In the data rows, the value 128 means zero.
Here are some numbered points:
[ 69  14  52 222 210  95 173  49 205 192  64  53 204 191 196 178  53  73
 179  69  56  48 145  68 210 128 211  86 188  68 224 210] 0
[ 80  38  81 202 159 104 171  67 179 174  85  44 174 167 183 135  71  89
 180  71  93  87 141  80 202 128 191  83 168  77 195 186] 1
[ 96  61  72 159 121 148 164 104 160 151  82  75 169 140 147 106  94  92
 151 124 123 102 195 117 164 142 154 120 159 118 150 146] 2
[110 124 125 132 115 144 128 142 131 109 120  89 143 126 142 121 125 132
 154 131 148 131 158 110 150 154 110 127 129 115 148 130] 3
[121 126 159 135  95 143 116 140 126 115 155 116 101 116 134 104 150 149
 132 127 147 140 113 131 113 139  92 147 109 144 106 116] 4
[127 143 137 111 124 146 115 112 114 121 140 112 139 109 114 120 118 148
 122 138 154 134 119 128 117 143 119 139 138 139 126 111] 5
[149 167 160 104 114 152  93 130 106  97 156 123 125 117 114 118 166 161
 102 165 156 155 115 158  97 138 100 154 104 148  97 105] 6
[159 160 179  82  80 186  80 160  96  83 176 143  98 107 105  95 172 162
  82 182 172 166 102 165  83 144  83 175 101 195  86  80] 7
[152 189 150 104 111 143 103 123  91  94 157 131 139  81  92 107 159 177
 110 162 150 145  97 161  88 134 116 150 114 162  88 112] 8
[152 174 165  97  91 171  77 149 106  87 166 134 116  94 106 104 173 173
  94 163 160 171  84 159  91 141  85 165  99 179  80 100] 9
[167 185 195  67  71 189  66 165  78  60 178 159 101  82 106 102 174 182
  74 178 178 175 101 192  84 146  69 170  94 192  90  75] 10
[173 176 158  93  90 192  83 158 100  84 176 135  94  80  95  73 176 165
  65 176 180 178 126 185  84 153  85 178  91 179  69  72] 11
New points follow, each followed by the numbers of its five nearest points above by angle, nearest first.
[179 198 183 100  90 183  68 174  86  79 199 146  65  65  99  41 198 196
  84 153 171 183 111 175  83 145  71 178  58 164  68  81] >> 11 9 10 7 6
[138  51 118 144 119 131 130 114 134 154 117 157 181 146 120 172  92 106
  94 124 137 126 100 112 123 105 123 117 142 134 134 128] >> 0 1 2 5 3
[127 151 108 117 115 159 143 136 116 104 134  89 145  92 132  72 138 140
 157 140 133 142 173 120 132 151 126 136 117 125 118 132] >> 3 5 11 8 4
[130 111 100 133 117 115 142 113 117 148 109 120 134 131 114 112 118 111
 152 128 101 114 166 111 123 127 126 125 126 121 126 132] >> 2 1 0 3 5
[132  95 132 154 125 104 113 124 145 182 119 156 107 161 135 167 125 128
 110 110 143 117  94  93 100 100 108  91 151 103 128 131] >> 0 1 2 4 9
[173 164 140  85 125 142 130 173 103 109 149 204 156 108  68  89 137 128
 112 138 111 151 136 150 101 191 104 186  60 132 113 116] >> 11 10 7 9 8
[145 150 114 111 119  97 133 114 111 135 115 139 122 109  94 137 147 141
 131 136 122 115 137 140 123  89 115 118 135 122 144 127] >> 8 6 10 9 11
[148 136 115 110 109 118 142 169 112 134 144 163 125 117  83  88 131 126
 146 120  73 132 175 116 114 148 107 168  93 134 118 127] >> 11 7 10 8 9
[158 166 141 120 124  91 154 148 108 132 137 158  97  81  82 106 135 144
 160 113 107 131 139 142 113 138 103 143  85 120 128 101] >> 8 11 10 9 4
[165 121 132  81 122 151 136 155 116  91 132 183 143  92  95  98 127 119
  73 130 150 156 113 174 109 197 112 171  73 143 123  94] >> 11 10 7 9 6
[123 111 125 152 128 126 155 145 154 121 112  90 115  98 143 168 121 124
 116 121 150 114   0 124 148 172 143 124 117 127 123  98] >> 1 0 4 5 9
[119 119 124 151 118 110 119 155 141 150 131 166 118 154 114 152 115 134
 138 123 118 119 151 110 121  80 105  96 148 101 130 163] >> 0 1 2 3 4
[103  91 107 164 170 102 145 103 155 169 103 134 163 163 164 191  97 105
 150 124 111  92 118  93 140  84 170 105 161 102 138 164] >> 0 1 2 3 5
[110 132 119 111 114 139 126 135 120 114 120  88 108 109 126 117 140 137
 127 133 164 140  80 123 128 180 138 114 135 108 117 122] >> 5 4 3 9 8
[127 122 127 146 141 114 128  88 134 159 122 142 166 157 122 161 110 103
 118 140 144 113 157 116 117  90 138 107 162 141 126 137] >> 0 1 2 5 3
[122 130 128 147 107 127 161 138 152 117 125 102  70  82 136 125 127 126
 146 114 157 125  44 144 134 206 122 119  94 113 124  99] >> 4 9 11 5 10
[122 128 113 129 142 123 136 110 135 135 112 112 142 116 108 153 131 126
 106 131 128 133 123 133 129 123 132 123 146 142 124 122] >> 0 2 1 5 8
